128 stands for zero in the data rows.
Some points, each followed by its number:
112 125 136 143 126 146 115 167 124 119 141 159 108 124 134 128 109 150 119 132 134 133 141 164 145 143 121 138 125 114 130 119 121 156 121 147 126 136 124 116 149 147 147 127 144 128 148 129 126 107 116 99 122 129 144 122 94 118 140 128 107 131 125 117 133 139 94 132 107 133 132 113 139 119 162 130 134 151 110 137 129 135 109 129 128 139 142 156 142 126 150 140 123 124 103 129 148 141 144 140 137 118 106 127 129 153 134 140 127 134 122 137 120 122 123 130 120 100 138 136 131 120 146 126 119 131 142 118 152 135 139 116 139 144 139 142 93 136 138 128 145 136 111 133 135 94 136 124 140 122 136 152 136 115 151 118 141 132 122 143 132 142 126 123 149 126 112 112 124 152 118 136 111 136 126 97 142 117 115 137 126 103 130 120 115 115 121 144 117 125 135 139 155 110 121 150 131 109 98 119 121 139 123 111 175 106 149 117 105 109 122 103 135 132 141 136 129 128 131 131 115 140 89 121 115 116 153 116 125 118 118 110 133 149 131 145 109 122 155 114 110 99 102 116 156 128 133 128 150 99 127 129 128 133 140 133 0
78 142 168 132 143 135 137 179 154 145 139 157 112 104 115 120 103 140 139 112 127 127 119 182 158 132 134 142 144 111 126 111 105 155 102 128 125 135 144 109 170 153 152 115 128 135 118 144 138 96 106 93 108 151 143 125 95 141 147 105 132 104 143 131 149 117 105 132 107 123 149 121 137 124 134 135 129 155 87 140 128 134 135 114 153 143 133 125 180 84 135 108 120 110 91 176 153 126 134 113 119 133 88 130 134 168 109 158 137 130 144 127 115 116 121 142 150 102 146 130 117 90 155 113 129 91 129 137 193 125 132 133 133 172 137 138 106 146 139 134 126 145 95 145 117 109 149 142 119 123 136 160 136 132 150 101 150 136 134 149 144 156 136 112 134 141 149 144 124 172 151 122 107 154 114 105 124 111 93 149 133 141 130 128 117 138 158 141 93 103 149 142 109 148 147 148 144 121 104 101 86 144 127 96 149 99 165 94 102 156 119 107 127 145 141 96 123 171 121 149 124 114 117 142 132 121 163 125 138 103 107 140 166 125 158 161 105 129 140 109 121 123 111 108 138 135 138 153 164 123 141 151 105 130 125 108 1
181 144 155 112 37 48 82 178 36 41 125 110 184 111 170 48 130 106 101 151 91 106 135 179 81 158 152 63 152 76 183 154 149 54 122 92 126 101 146 133 30 87 83 228 135 142 19 197 99 127 176 255 101 109 119 222 166 130 127 126 167 89 31 0 63 0 118 109 128 100 102 208 123 84 65 67 109 113 150 137 253 76 158 130 78 74 92 69 166 95 98 144 122 100 118 125 71 145 101 107 231 185 215 148 146 187 153 82 115 0 175 64 65 37 101 145 115 146 124 125 101 138 103 54 115 185 121 65 77 63 46 140 150 63 192 15 170 177 96 118 64 127 148 217 77 193 220 143 169 118 199 96 60 126 63 122 108 38 178 172 84 99 157 101 118 113 132 142 59 41 161 144 198 215 101 188 179 106 109 134 131 183 57 185 85 152 224 108 81 46 19 113 110 124 92 151 192 187 149 206 133 135 210 126 136 87 59 96 151 134 104 126 106 170 40 124 106 94 172 48 174 182 86 138 128 125 86 101 135 116 90 140 130 77 87 177 183 119 79 181 142 169 255 141 98 168 116 228 123 166 169 116 191 145 190 54 2
143 114 86 102 146 140 182 78 158 157 134 129 112 115 160 136 153 89 103 144 174 121 126 76 140 69 118 135 105 120 134 148 76 117 108 148 104 103 157 89 129 73 92 136 152 96 163 116 101 145 110 72 152 145 61 140 117 106 88 118 107 87 164 172 154 166 154 149 155 149 110 85 120 93 129 152 127 103 161 117 75 151 85 61 137 144 126 143 100 136 151 146 145 137 166 146 167 141 158 134 108 118 143 131 123 117 78 100 143 152 126 118 143 99 148 119 98 171 57 118 156 123 98 127 112 151 118 164 154 162 158 198 98 157 118 118 118 130 210 101 132 105 150 112 152 115 88 109 166 113 131 170 139 171 80 89 142 128 131 133 130 121 144 116 140 149 206 106 131 107 150 147 165 116 117 100 67 112 130 102 115 115 126 104 152 164 117 132 133 107 130 106 105 128 132 121 140 126 119 120 177 135 109 88 144 152 113 206 116 101 121 143 148 125 151 106 131 140 161 135 111 180 128 155 113 160 112 143 129 96 170 124 119 139 133 129 118 148 109 119 145 144 105 122 61 142 115 104 86 130 124 161 110 129 61 161 3
86 133 131 225 107 14 94 28 172 149 68 140 75 248 214 173 105 21 188 59 165 138 130 108 181 182 69 136 32 139 100 128 129 82 126 62 242 92 164 202 155 182 57 147 176 149 167 37 163 143 115 87 195 53 142 32 122 146 177 79 165 193 158 190 126 148 94 99 139 130 172 200 74 154 196 89 28 255 108 224 132 70 139 59 231 98 159 35 143 147 69 139 89 109 156 20 159 81 133 148 172 68 126 118 89 40 109 203 70 167 147 169 127 144 124 167 141 142 186 136 151 255 167 220 191 92 136 164 109 127 54 161 86 82 48 89 226 165 57 218 84 145 182 24 142 157 79 114 60 105 93 117 132 102 179 145 103 165 194 0 40 107 111 135 72 93 125 69 119 150 89 179 106 43 142 95 101 106 125 133 151 139 98 58 240 162 117 125 138 224 147 91 184 187 150 38 72 149 255 129 164 150 26 192 88 149 72 98 111 220 42 148 208 135 142 156 134 33 140 180 221 12 133 141 194 86 103 127 100 199 159 236 151 193 126 0 181 160 133 217 228 66 126 208 132 201 133 86 124 225 71 86 192 141 120 168 4
115 122 103 64 120 158 133 76 133 162 136 100 124 144 152 125 122 80 132 151 165 133 112 96 150 108 154 175 136 156 116 136 101 147 170 133 131 114 106 102 111 101 136 110 101 99 145 111 108 136 137 122 145 157 106 131 127 98 76 123 95 114 156 144 139 140 160 135 145 137 102 88 134 108 183 137 144 133 150 138 105 146 93 97 96 160 143 106 71 148 160 103 146 116 169 172 155 137 135 98 135 118 137 116 101 123 118 108 115 184 149 124 151 119 160 157 161 168 109 135 134 82 116 158 105 165 134 144 112 159 158 189 100 143 110 70 129 144 150 114 111 103 134 118 147 106 63 101 134 127 115 150 121 165 80 107 127 111 130 119 150 118 125 109 161 119 170 86 153 142 121 143 137 102 109 111 71 151 155 75 131 119 132 133 142 142 149 181 81 139 118 135 121 104 91 90 104 131 140 74 146 156 116 110 130 150 115 159 151 104 130 150 118 137 176 114 139 90 170 129 146 150 141 150 137 136 132 95 128 110 166 136 116 120 128 118 97 143 124 128 135 178 84 119 91 160 154 106 114 144 142 147 57 125 113 149 5
90 47 130 212 176 139 117 92 98 68 3 117 155 126 79 176 109 201 139 76 54 75 146 97 120 120 189 146 197 158 113 85 165 86 157 129 147 130 94 187 154 114 178 134 64 42 175 46 152 97 166 124 120 128 138 178 145 153 56 164 129 148 217 178 150 60 218 154 115 152 82 36 105 202 120 63 144 42 129 124 156 162 173 193 76 111 211 150 99 107 78 93 105 139 92 149 49 111 91 88 90 192 97 103 132 58 202 105 152 165 106 144 117 233 69 140 169 163 128 68 115 172 110 108 103 115 147 106 147 125 165 82 124 187 97 124 140 132 135 116 159 117 150 110 124 131 117 104 151 186 74 76 203 91 151 187 61 160 112 155 116 107 120 157 146 151 66 174 222 112 133 104 94 121 157 219 165 162 174 203 81 122 146 170 44 108 152 135 165 215 82 163 190 178 203 120 112 86 66 164 101 66 176 164 52 112 132 135 234 120 225 87 121 73 75 166 165 168 60 135 123 60 211 133 48 102 93 128 146 146 153 92 52 158 200 91 131 120 137 91 96 120 124 115 208 46 117 67 156 71 82 111 120 76 74 54 6
98 141 125 154 125 117 128 126 153 124 95 135 123 166 151 142 133 118 108 119 132 172 86 133 175 130 137 129 79 144 127 135 162 153 126 123 165 102 131 155 135 142 113 141 157 155 161 115 144 129 102 108 145 118 133 115 121 132 151 131 122 161 150 140 116 188 79 124 145 107 138 145 123 146 129 139 104 152 109 153 107 100 123 122 201 116 109 105 145 142 137 166 137 115 135 90 142 134 124 113 108 87 158 107 119 101 115 175 123 118 116 158 89 148 128 121 109 101 149 156 148 153 132 189 136 114 107 168 99 146 96 115 133 108 129 148 160 128 120 138 153 128 153 110 165 171 102 100 93 149 117 116 121 102 137 131 109 151 124 97 118 156 153 155 109 117 120 108 122 135 119 139 150 95 142 141 112 113 122 134 161 121 140 90 165 81 108 111 151 149 135 99 147 140 114 114 124 120 173 161 148 119 96 122 147 146 120 110 114 128 115 120 129 109 113 153 150 87 111 154 137 108 108 110 138 116 142 157 111 148 116 152 111 126 108 98 189 140 135 139 164 92 123 145 105 134 131 82 115 136 118 125 151 141 97 139 7
121 77 109 149 145 140 131 97 95 111 69 109 144 81 132 105 128 184 126 140 132 136 169 131 103 108 156 156 136 126 108 121 116 133 131 120 120 130 90 108 157 161 148 114 145 136 154 114 111 136 137 76 131 111 137 129 118 126 121 160 127 145 185 195 99 112 141 143 106 174 95 101 101 128 157 166 151 87 102 142 97 119 114 115 172 127 113 161 124 148 104 140 114 180 135 136 97 138 119 92 139 150 156 143 148 75 186 163 116 133 122 138 128 177 96 90 143 149 114 96 177 123 120 113 149 116 149 117 126 131 156 145 128 148 115 148 117 115 176 120 151 103 139 107 122 116 129 147 162 110 102 139 169 156 182 138 79 154 80 136 101 148 144 143 117 131 102 124 137 105 135 107 96 92 108 200 126 151 154 174 100 99 160 167 77 99 114 76 163 170 95 110 146 161 134 165 87 115 102 140 96 121 128 182 115 126 156 136 170 139 172 87 100 111 95 130 123 149 114 120 92 113 125 141 61 135 98 169 106 174 89 111 107 151 154 138 115 97 140 142 124 105 123 87 137 47 105 113 122 77 115 123 159 79 81 123 8
Which three points above are nearest to each new point by angle? Their numbers follow each, smallest number first.
195 177 122 97 27 52 105 204 86 86 110 97 147 174 149 86 138 108 127 130 140 134 125 183 32 183 148 93 154 84 168 140 114 5 159 140 129 169 90 91 49 76 33 166 121 160 0 185 183 139 184 255 111 218 79 161 114 107 213 113 170 117 45 16 153 50 158 161 142 88 127 234 155 86 55 55 168 105 200 144 230 121 180 198 40 107 87 15 148 113 112 162 141 78 93 128 44 193 88 124 243 151 163 170 181 113 118 20 90 50 114 95 137 82 122 155 153 152 144 99 56 96 95 32 156 187 120 133 101 42 68 141 100 111 61 31 115 133 79 130 79 122 107 231 47 150 206 172 149 69 175 8 46 113 78 131 99 32 164 168 90 125 177 135 146 161 123 179 72 76 132 104 158 154 147 100 132 89 124 106 128 208 37 170 118 188 147 105 113 44 104 125 119 97 181 147 204 179 138 132 123 63 176 134 91 68 103 125 128 141 106 137 103 163 85 175 94 37 197 38 205 162 121 99 126 107 100 116 111 150 49 124 136 71 167 202 163 160 105 188 126 198 214 174 66 174 204 225 189 122 234 141 168 127 230 54 >> 1 2 4
143 124 123 94 118 104 131 129 117 88 138 106 153 89 126 100 153 111 103 143 128 144 77 134 134 144 128 126 119 100 170 152 127 127 124 139 131 147 148 108 99 142 117 135 112 130 77 179 126 132 126 176 125 122 134 154 120 140 139 130 143 119 87 101 102 86 118 116 134 105 152 144 143 107 88 123 130 124 140 107 152 94 121 121 100 99 106 103 142 116 96 178 146 118 95 104 87 131 131 122 129 132 176 122 115 135 119 132 128 93 138 91 113 105 116 121 109 124 152 124 125 103 121 77 124 136 139 111 111 101 112 123 155 125 150 124 128 128 130 95 123 130 103 169 143 141 172 112 147 126 139 111 103 108 128 132 129 91 127 158 107 145 134 128 133 117 118 119 78 101 141 111 160 148 128 115 155 99 134 130 153 125 100 156 125 153 142 138 130 109 114 112 145 140 107 137 160 127 137 149 110 111 141 136 157 105 105 94 138 146 124 120 106 146 111 130 88 112 153 72 119 157 108 112 141 128 131 127 133 117 93 76 114 103 119 166 140 158 119 145 131 148 165 135 139 137 146 198 128 128 131 86 134 100 173 112 >> 0 1 2
121 122 119 96 136 165 135 108 147 147 141 133 139 149 114 125 119 126 115 151 148 133 111 86 171 101 144 140 123 145 134 125 81 118 162 136 134 123 140 120 120 95 139 130 79 93 151 125 97 93 109 139 132 144 113 129 144 100 93 123 126 123 158 147 131 149 140 123 149 135 111 92 142 100 151 135 128 121 124 94 125 142 96 104 107 131 138 116 96 139 148 119 145 139 140 147 150 130 153 111 110 122 104 114 120 117 123 110 143 170 161 126 115 97 138 117 124 154 115 120 130 91 111 138 109 144 136 139 129 149 137 155 124 125 118 89 105 129 158 117 134 109 143 127 144 127 78 95 145 115 90 145 142 145 99 127 131 123 131 143 138 124 130 89 155 124 153 127 144 131 101 126 141 103 105 106 108 118 169 85 116 115 154 103 136 144 140 163 125 146 123 121 113 124 98 113 133 145 132 106 155 130 123 114 142 146 83 148 124 123 116 158 111 144 159 130 150 126 173 117 155 137 157 147 129 122 129 121 129 116 141 121 95 150 124 101 118 146 116 122 125 132 79 135 114 138 164 117 117 142 128 132 86 119 92 115 >> 3 5 6
148 166 174 78 125 101 128 149 114 127 120 117 145 80 107 79 132 76 139 148 97 100 93 168 97 136 131 124 159 102 150 111 112 135 122 125 145 119 139 122 89 126 93 152 100 101 87 191 152 116 141 173 108 145 100 125 124 92 167 124 174 120 96 96 104 74 125 99 149 79 147 193 124 118 63 102 133 122 114 123 165 85 160 129 121 91 129 66 159 111 94 162 161 69 118 168 100 107 116 115 164 145 146 129 139 167 95 153 125 62 154 102 114 125 134 115 135 138 121 127 101 115 150 113 127 116 135 140 163 100 70 154 129 129 149 92 143 137 124 112 99 109 107 172 104 176 160 152 131 114 165 81 77 124 145 144 148 102 154 185 134 120 138 110 135 148 151 140 87 81 149 92 158 153 154 154 140 114 121 139 149 126 120 144 119 151 159 118 104 121 90 138 116 167 141 138 181 155 138 171 109 114 151 118 137 104 118 115 117 149 132 108 129 166 95 122 119 147 134 87 117 114 138 109 125 111 131 139 142 109 117 79 130 82 138 153 115 138 102 153 137 163 162 137 116 142 173 223 143 156 155 139 114 87 170 70 >> 1 2 6
80 119 103 177 136 66 114 66 139 115 68 171 101 205 202 157 138 61 153 101 118 156 133 107 199 138 119 134 48 199 133 185 109 116 154 71 212 131 152 214 127 151 26 128 209 132 110 77 155 161 112 121 173 102 149 110 141 174 155 127 124 219 133 164 105 138 112 114 140 72 124 182 55 142 113 123 69 215 111 212 178 103 142 145 215 144 75 47 129 130 79 116 132 128 166 49 167 85 126 112 143 21 192 118 108 77 162 121 64 201 85 148 80 125 78 87 117 160 130 164 112 229 222 224 144 139 138 127 90 113 44 106 111 75 39 140 142 137 71 146 193 131 185 44 180 149 101 60 70 174 91 66 99 76 59 120 58 141 125 47 50 114 76 145 52 125 133 87 102 129 115 119 105 60 122 74 72 73 132 153 155 106 156 71 159 56 95 139 163 182 152 67 153 120 176 113 96 185 173 145 216 132 47 173 86 166 152 151 76 142 85 157 201 100 73 150 127 72 101 167 178 59 76 106 155 101 83 205 94 165 168 198 82 213 117 27 182 176 144 133 191 93 72 180 115 209 101 63 89 140 86 117 211 190 91 152 >> 3 4 7
132 145 143 130 110 100 106 128 107 116 131 123 132 129 124 120 142 116 127 133 115 143 132 162 127 158 123 123 144 94 139 116 141 119 141 131 145 128 125 116 128 131 107 148 109 121 93 147 139 114 134 151 125 133 133 147 108 111 161 137 152 133 112 123 113 106 90 118 124 101 146 143 140 117 111 118 141 121 122 118 155 93 113 123 122 95 119 120 130 140 109 166 150 120 115 122 105 139 120 135 146 144 165 124 130 143 128 122 120 113 129 110 128 118 122 137 128 117 136 116 125 116 114 104 131 140 128 119 112 105 112 140 124 107 156 115 131 128 127 120 112 119 123 154 118 149 160 136 126 121 150 134 111 127 127 128 147 96 141 140 128 140 159 120 143 127 105 110 103 116 123 117 174 131 129 137 132 116 130 143 150 146 120 144 104 140 132 126 130 136 100 139 141 130 100 124 161 145 142 134 141 121 139 114 140 121 116 111 131 137 120 113 119 149 107 154 109 107 138 103 161 140 130 120 128 107 117 118 125 119 96 118 122 113 126 148 137 110 117 140 125 134 147 136 127 122 151 172 136 128 148 124 137 127 153 109 >> 0 1 2
160 120 131 112 95 97 112 153 99 87 140 86 143 116 117 119 165 100 143 148 136 144 85 167 124 131 136 92 130 73 153 141 156 111 162 143 121 140 149 90 101 122 111 166 133 151 72 189 141 128 128 218 93 115 152 160 114 92 157 139 140 135 85 61 118 94 83 106 144 129 125 151 116 102 88 128 145 130 124 126 183 100 155 129 73 82 108 103 100 129 112 163 137 146 119 116 93 145 138 121 155 139 162 129 152 127 129 102 137 102 139 114 113 100 131 119 106 148 133 131 116 138 97 68 114 126 144 100 80 71 114 134 139 122 134 115 134 144 109 111 101 127 109 163 91 150 195 126 140 116 155 92 119 126 105 158 134 99 171 162 108 149 168 120 123 131 133 126 77 93 127 102 179 150 138 121 138 125 140 137 166 136 85 156 97 130 142 127 114 114 98 127 133 110 109 125 156 134 141 161 142 118 132 118 144 135 112 122 130 165 114 125 112 141 84 189 99 125 157 84 126 173 89 118 125 95 117 135 116 112 80 88 152 116 126 157 122 137 103 151 134 136 168 123 118 109 139 200 141 159 158 78 166 110 210 82 >> 0 1 2
164 159 174 171 137 143 111 129 179 190 174 118 144 131 84 129 134 157 141 100 83 124 104 86 80 100 129 99 139 140 107 111 153 148 103 119 89 86 123 144 108 112 143 98 98 98 124 91 141 123 137 95 97 154 128 109 115 117 133 115 167 167 108 124 77 163 116 93 123 86 160 147 137 126 78 146 152 57 169 131 88 114 155 150 152 175 107 128 142 154 131 107 145 90 158 133 140 133 143 145 82 150 57 159 133 149 97 183 130 120 72 141 169 157 135 153 106 99 160 107 110 105 160 152 111 105 101 133 137 180 157 130 153 117 156 140 119 80 116 145 156 132 125 118 117 190 96 159 94 103 133 118 114 109 135 123 189 117 119 102 161 138 86 135 99 90 116 126 166 113 145 106 104 125 111 175 191 153 120 94 139 180 166 128 133 159 134 77 201 154 227 136 94 130 60 119 108 144 128 176 64 120 152 159 92 134 132 125 147 107 109 170 144 139 153 94 156 198 106 132 139 97 197 105 163 160 118 144 154 127 161 135 131 76 102 165 130 75 136 93 89 105 148 107 124 164 124 72 90 172 76 132 105 154 126 118 >> 1 6 7
188 117 135 169 113 120 151 125 168 211 172 101 124 158 53 133 80 200 126 95 58 121 129 99 60 108 128 109 164 170 117 88 177 157 65 157 106 101 126 187 111 73 136 99 65 107 112 89 144 98 157 97 113 119 173 122 157 158 103 116 149 170 96 123 95 156 111 78 159 82 120 174 131 155 83 128 196 48 180 107 103 218 134 176 112 155 119 138 123 121 142 95 123 111 151 51 139 145 159 98 80 158 51 105 141 133 143 181 121 89 28 150 192 184 153 147 135 92 165 96 131 97 130 145 129 123 80 68 136 152 165 136 107 146 157 140 131 86 68 174 197 149 122 97 98 201 101 168 82 113 112 103 118 107 121 163 198 107 109 39 137 125 82 123 140 119 62 164 120 194 119 112 87 104 107 155 172 191 133 94 128 180 162 151 126 126 118 90 220 189 206 126 99 73 92 164 92 147 105 164 76 135 173 172 73 159 109 108 146 90 101 176 137 174 175 58 196 162 128 124 154 118 251 87 190 151 137 118 133 134 148 147 147 105 139 174 121 49 145 96 76 97 144 102 152 158 125 72 100 190 120 149 129 162 168 110 >> 4 6 7
133 153 134 117 97 103 122 133 88 127 148 94 153 127 138 132 142 112 137 145 137 154 144 140 133 155 116 116 155 99 162 143 141 117 149 133 116 159 125 121 125 125 93 154 117 134 82 173 143 120 134 184 127 155 142 152 109 102 163 158 158 121 111 88 119 87 127 116 122 118 130 168 134 116 81 114 136 111 121 105 158 99 110 138 120 98 107 93 113 138 120 159 152 119 114 151 79 147 126 111 156 144 162 132 140 147 128 83 109 107 128 106 119 113 125 146 140 151 150 124 92 118 102 90 115 147 138 110 91 84 117 90 131 122 157 109 127 140 105 97 116 99 112 166 135 148 197 126 132 106 155 104 90 128 131 140 116 82 160 160 128 155 145 130 119 140 105 145 92 110 135 113 171 130 145 131 132 104 138 128 155 141 112 151 84 133 157 121 131 123 92 145 122 129 115 106 160 138 110 145 127 115 132 104 136 120 122 103 123 150 110 123 98 147 100 138 115 109 137 101 156 133 136 116 115 117 116 133 92 113 81 104 119 130 123 142 135 133 107 134 133 133 160 126 113 134 147 181 138 140 162 112 151 140 162 90 >> 1 2 6
151 138 127 158 133 115 116 111 160 177 159 115 165 129 116 151 97 200 136 97 103 100 132 124 129 97 131 89 130 132 100 131 160 123 81 127 91 107 111 146 136 102 140 120 135 133 121 95 121 150 153 89 97 128 188 130 122 125 121 109 123 190 101 120 92 148 125 97 125 122 132 169 92 114 98 138 162 85 158 137 108 170 139 118 141 167 100 144 104 165 149 126 153 158 154 77 163 136 123 112 124 166 66 123 121 146 128 146 126 113 58 130 169 148 150 136 123 123 167 98 118 102 129 147 108 119 98 70 123 156 185 125 132 122 155 138 104 110 100 148 169 146 109 97 95 190 91 153 86 124 107 158 143 128 122 134 195 124 131 99 95 153 115 116 97 104 94 123 134 124 113 101 103 122 82 169 196 147 137 90 120 156 129 144 142 155 103 89 174 137 193 132 83 106 62 154 116 169 105 134 108 119 169 161 88 135 149 118 158 167 86 151 135 147 133 84 132 162 112 129 141 115 145 101 192 145 136 149 86 135 150 150 127 139 95 148 119 83 126 84 85 98 161 130 138 125 82 73 84 148 119 117 128 163 140 118 >> 6 7 8
167 151 144 143 116 97 122 153 125 134 141 122 149 117 131 126 164 130 122 132 115 164 123 158 110 136 103 78 142 104 151 137 131 113 137 117 143 120 123 89 127 125 92 177 128 138 96 183 135 136 132 188 129 115 96 164 126 117 145 150 164 108 104 102 114 112 98 141 112 120 142 163 145 122 97 128 118 122 153 114 154 96 115 149 114 108 105 121 139 146 130 155 149 93 123 127 118 158 111 145 152 125 161 109 145 143 97 141 139 93 125 114 101 116 137 112 123 122 137 127 88 103 98 105 123 138 122 154 111 142 109 107 138 129 162 118 134 130 124 101 115 94 117 163 138 142 163 120 124 130 165 97 94 115 132 133 137 96 160 149 146 130 136 157 144 123 140 116 84 104 127 135 192 136 152 137 118 115 126 145 129 159 113 137 108 150 146 94 122 121 107 118 112 147 121 109 161 143 128 172 133 122 148 125 144 142 124 127 106 138 108 122 114 148 103 136 110 113 125 104 146 138 126 116 125 115 128 123 120 116 110 99 137 92 111 143 158 134 108 137 136 150 151 130 117 145 130 170 135 141 151 132 132 118 147 95 >> 1 2 7
164 165 125 120 124 113 141 145 117 105 131 100 140 121 136 97 128 138 117 143 130 145 122 159 119 120 97 118 137 102 147 121 134 110 147 125 123 139 121 123 125 138 93 119 121 157 95 183 159 137 150 191 135 127 121 162 118 109 139 142 152 122 110 96 119 134 93 122 130 103 131 181 123 108 86 128 148 111 121 122 150 97 112 123 111 91 106 119 133 133 114 161 130 123 119 133 118 138 123 122 181 125 161 112 130 159 135 124 132 92 134 108 127 113 131 103 116 141 125 122 114 103 96 84 122 132 106 135 109 98 91 113 146 117 166 128 121 119 131 109 103 138 109 157 142 138 182 127 146 124 153 121 121 137 147 124 140 76 156 150 119 149 140 144 138 144 133 114 93 103 112 98 163 149 148 142 137 124 106 112 153 144 119 141 119 92 121 105 128 117 93 127 105 140 125 128 164 146 129 158 131 109 121 127 143 117 135 140 126 159 120 117 109 128 67 143 103 120 131 81 134 149 122 122 124 104 123 138 124 103 93 86 128 90 114 159 154 122 101 147 123 140 168 139 114 138 160 195 156 124 166 125 140 129 155 99 >> 1 2 7
149 127 142 158 143 129 122 95 154 191 182 113 145 152 84 179 103 154 155 93 85 126 133 99 82 108 125 105 133 161 119 113 162 142 108 144 93 154 112 153 121 125 135 99 106 144 95 104 134 140 141 91 113 135 200 117 133 130 138 113 130 198 107 112 93 158 124 83 130 91 158 172 114 151 61 144 192 49 148 131 103 196 139 156 112 167 90 134 83 161 129 102 151 145 125 76 164 164 157 163 127 168 70 158 110 153 111 157 113 134 60 139 182 156 138 137 133 90 204 111 121 118 136 166 88 127 86 65 111 125 181 131 126 112 151 167 139 90 62 165 178 159 110 125 107 190 106 168 71 147 104 122 127 101 129 144 172 94 105 42 148 143 114 111 109 128 83 144 162 127 115 117 126 109 99 159 185 189 155 117 124 180 137 124 109 144 131 95 188 144 195 139 101 124 92 127 99 153 101 144 91 109 162 146 71 135 143 119 156 148 108 175 132 128 173 83 137 156 80 155 159 91 165 92 179 140 131 149 98 110 114 126 142 150 89 152 128 53 146 86 66 99 159 117 144 116 125 96 76 178 104 93 125 168 123 119 >> 4 6 7
140 147 146 101 82 117 111 134 121 114 138 115 145 135 139 124 133 132 142 176 131 144 123 127 133 138 106 115 153 106 149 131 133 111 141 127 142 123 119 137 135 125 108 166 119 108 82 167 146 89 132 193 122 129 131 130 126 102 144 159 172 133 97 119 116 115 114 115 132 93 147 155 118 111 107 116 121 117 144 121 173 92 127 135 128 106 125 105 127 147 108 160 154 133 114 148 85 134 124 136 152 148 163 129 149 132 115 116 98 115 145 106 119 113 115 155 134 116 123 123 92 125 95 91 128 145 144 127 105 82 111 129 138 109 144 124 113 113 119 108 106 119 107 162 111 128 178 135 115 135 146 124 91 101 134 107 123 72 151 142 134 142 142 134 138 137 114 137 119 93 147 113 165 125 127 146 131 116 128 120 139 163 126 145 78 130 138 129 131 128 112 154 143 120 80 126 167 147 144 135 146 125 147 106 157 119 119 100 108 139 108 123 112 146 111 128 112 117 133 96 159 138 134 122 151 121 121 121 105 123 78 80 124 117 120 155 152 124 102 132 147 126 139 149 108 120 158 164 146 129 144 122 134 121 154 118 >> 0 1 2
149 143 128 129 88 84 107 138 78 89 142 122 162 107 119 100 141 93 130 130 132 138 120 150 131 154 96 119 142 105 152 102 132 117 103 128 124 136 135 104 90 134 110 137 130 137 71 156 134 118 173 204 114 133 140 149 104 101 164 131 158 116 89 104 125 85 134 139 136 110 128 188 147 102 89 132 136 105 144 125 180 105 140 127 116 112 116 98 124 139 116 173 146 115 139 126 78 150 118 115 171 152 159 122 132 121 145 102 126 85 124 68 119 107 135 148 115 140 125 110 122 123 111 86 138 166 124 106 86 119 99 134 134 88 142 103 93 138 118 110 111 105 108 175 106 147 178 131 131 113 162 103 96 116 112 138 133 97 146 154 106 119 145 113 133 135 103 128 78 98 139 111 188 152 158 143 148 146 120 132 146 119 98 154 111 120 135 128 118 110 90 113 113 133 132 121 167 129 135 153 153 113 133 105 134 124 135 110 136 144 110 133 87 121 92 161 130 103 151 71 137 142 111 107 124 139 111 129 102 118 93 111 100 106 134 174 146 141 103 183 117 145 179 145 104 126 153 181 153 140 169 79 132 132 186 112 >> 1 2 8
160 150 135 90 109 75 121 134 121 109 153 111 166 127 147 112 148 114 117 152 140 147 131 149 122 146 105 76 139 88 141 149 152 117 124 119 127 132 113 115 85 102 79 181 112 144 63 172 149 126 132 222 123 115 117 169 99 111 157 134 166 140 74 106 117 117 103 145 139 94 120 155 132 109 71 117 125 121 169 110 168 94 124 127 108 97 94 96 145 138 113 167 127 128 101 122 87 136 122 139 150 163 179 129 155 145 121 95 113 55 126 99 85 116 130 119 115 133 97 109 80 95 114 101 94 153 104 121 105 86 104 104 131 108 165 133 157 137 101 131 110 113 109 173 95 168 194 134 117 126 180 95 98 131 106 133 136 78 164 155 110 127 136 149 104 138 117 126 95 100 150 133 191 145 166 156 131 114 103 122 150 171 102 128 83 144 134 104 122 90 123 136 121 135 92 129 167 150 130 156 135 101 146 122 160 108 122 101 125 156 122 116 115 132 82 139 88 93 127 87 167 136 123 118 138 101 94 123 130 119 95 108 107 103 104 160 148 126 97 130 141 157 160 153 90 136 128 168 122 159 152 138 172 124 171 80 >> 1 2 7
145 142 130 124 126 111 111 145 97 104 149 136 138 144 122 127 128 141 120 125 128 140 113 137 127 149 129 125 136 141 164 116 139 127 143 156 147 132 141 125 133 119 107 159 107 130 113 179 123 99 133 176 118 159 137 147 119 103 153 116 146 130 117 120 125 97 102 96 137 108 150 139 139 112 118 121 129 106 121 109 141 124 130 131 109 109 133 110 128 136 118 162 158 119 101 126 103 145 120 130 128 135 153 124 134 152 128 113 126 81 132 112 110 128 126 146 145 133 139 113 103 111 120 109 140 143 149 136 100 109 110 117 138 117 138 111 124 150 115 112 133 110 110 145 123 135 163 126 135 134 139 119 96 121 122 115 119 100 148 150 135 135 134 125 134 128 97 125 93 119 118 118 154 119 135 137 122 114 131 142 120 140 128 122 82 138 154 146 124 127 118 140 125 153 129 116 179 143 131 145 115 138 161 122 160 124 102 105 110 129 122 116 121 142 113 136 105 111 154 86 158 132 145 123 136 101 131 122 121 120 104 113 103 115 112 134 134 136 139 148 133 124 137 143 128 135 142 151 151 145 135 98 124 131 172 105 >> 0 1 2
